grid =
220	176	152	134	130	123	98	90	82	79	72	61	46	90
187	191	186	168	170	151	144	146	133	116	115	104	116	97
130	181	190	179	186	183	167	152	153	152	169	147	161	158
111	128	135	147	139	139	132	146	144	142	143	135	143	149
162	155	140	140	127	133	137	139	134	131	134	123	136	115
Rows and columns are numbered from 1.
Give the entry directly below 46.
116
Give the entry just left of 161.
147
Give the entry in the bottom-right corner.
115
The entry in row 3 and column 1: 130
Give the entry at row 2, column 1.
187
The top entry of the column that holds the smallest entry: 46
Give the bottom-left entry.
162
The entry in row 1 and column 1: 220
Give the entry in row 2 and column 3.
186
Give the entry just right of 82.
79
The top-right entry: 90
Give the entry just left of the smallest entry.
61
Give the entry directly below 161.
143
Give the entry at row 1, column 2.
176
Give the entry just left of 167.
183
Give the entry directly above 170.
130
Give the entry at row 2, column 2.
191
Give the entry directly above 128.
181
Give the entry at row 1, column 3.
152
Give the entry just right of 183.
167

arr =
[[-65 -32  10   4 -23 -31]
 [  0 -67 -59  63 -50   7]
 [-32 -22 -29 -66  18 -38]
 [ 34 -51  14  63 -11 -51]
 [ 22 -64   8  46  67  22]
 [-15 -66 -47 -41 -24  53]
 [  7  43 -62  28  11  42]
 [-48  36   5  49 -37 -40]
 [-44  -3 -37 -23  31  64]
 [-30 -59  49 -22 -13 -20]
 [-19 -50  11  63  30 -20]
 [ 24  41  59  46  33  38]
 [ 19   1  -8 -51  53 -49]
 [ 10 -62  31 -39 -18 -63]
 [-56 -42  10   2  59  63]]
Rows and columns are numbered from 1.
What is the entry in the bottom-left corner?
Answer: -56
What is the entry in row 2 and column 1?
Answer: 0
The bottom-right entry -> 63
What is the entry at row 3, column 1?
Answer: -32
What is the entry at row 2, column 3?
Answer: -59
What is the entry in row 1 and column 1?
Answer: -65
The entry in row 1 and column 3: 10
The entry at row 1, column 2: -32
What is the top-right entry?
Answer: -31
The entry just right of the largest entry -> 22
The entry directly below 42: -40
What is the bottom entry of the column that holds the largest entry?
Answer: 59
What is the entry just right of 4?
Answer: -23
The entry just right of -56 -> -42
The entry just right of -39: -18
What is the entry directly below -39?
Answer: 2
The entry just left of 67 -> 46
What is the entry just right of 0?
Answer: -67
What is the largest entry?
Answer: 67
What is the entry in row 3 and column 2?
Answer: -22

Questions about the array below.
1) Give the entry just right of 22.3.
2) Give the entry just right of the smallest entry.
3) Give the entry just left of 14.0.
4) Give the entry just left of 196.8.
((65.1, 21.8, 12.9, 7.8, 64.4, 196.8, 27.6, 260.3, 89.2, 153.0, 58.7, 108.4, 188.2), (124.1, 169.7, 212.6, 26.3, -95.0, 122.6, 69.5, -240.7, 230.8, 187.2, 49.4, -68.1, 24.6), (139.5, 182.4, 216.1, 66.3, -74.6, 108.5, 26.2, -201.7, 228.5, 168.0, 70.3, -52.8, 54.8), (78.0, 6.0, 23.0, 11.1, 60.6, 204.4, 10.7, 265.3, 91.8, 168.5, 28.5, 122.1, 153.1), (115.7, 164.3, 220.0, 38.6, -55.0, 109.8, 24.4, -228.3, 231.8, 164.6, 53.8, -81.3, 28.9), (87.4, 20.4, 43.4, 17.4, 96.4, 200.6, 31.4, 281.1, 88.8, 204.6, 32.4, 81.2, 220.7), (14.4, -55.1, 33.9, 69.1, 55.8, 202.9, 22.3, 261.7, 96.8, 229.3, 35.0, 76.9, 205.4), (22.6, -23.3, 25.9, 66.2, 62.7, 221.5, 25.2, 227.5, 89.9, 204.0, 29.8, 60.6, 212.8), (135.8, 149.7, 205.2, 19.7, -90.3, 114.0, 49.4, -268.1, 218.3, 177.2, 93.9, -68.9, 1.8), (62.4, 14.0, 28.4, 29.4, 85.2, 201.4, 44.9, 248.9, 105.7, 167.5, 37.9, 116.2, 163.2), (155.1, 173.2, 194.3, 18.4, -61.5, 88.7, 34.1, -196.2, 203.8, 181.6, 58.8, -71.5, -5.7), (50.1, -7.3, 91.1, 37.0, 88.5, 201.9, 53.4, 229.9, 121.9, 205.7, 12.0, 85.3, 213.8))
1) 261.7
2) 218.3
3) 62.4
4) 64.4

[-0.111  0.058  0.125  0.190 -0.001 -0.060  0.058 -0.006  0.048 -0.084
  0.028 -0.160 -0.199 -0.061]
The entry just right of -0.001: -0.060
What is the entry just left of -0.060? -0.001
The entry just right of -0.084 is 0.028
The entry just right of the smallest entry is -0.061
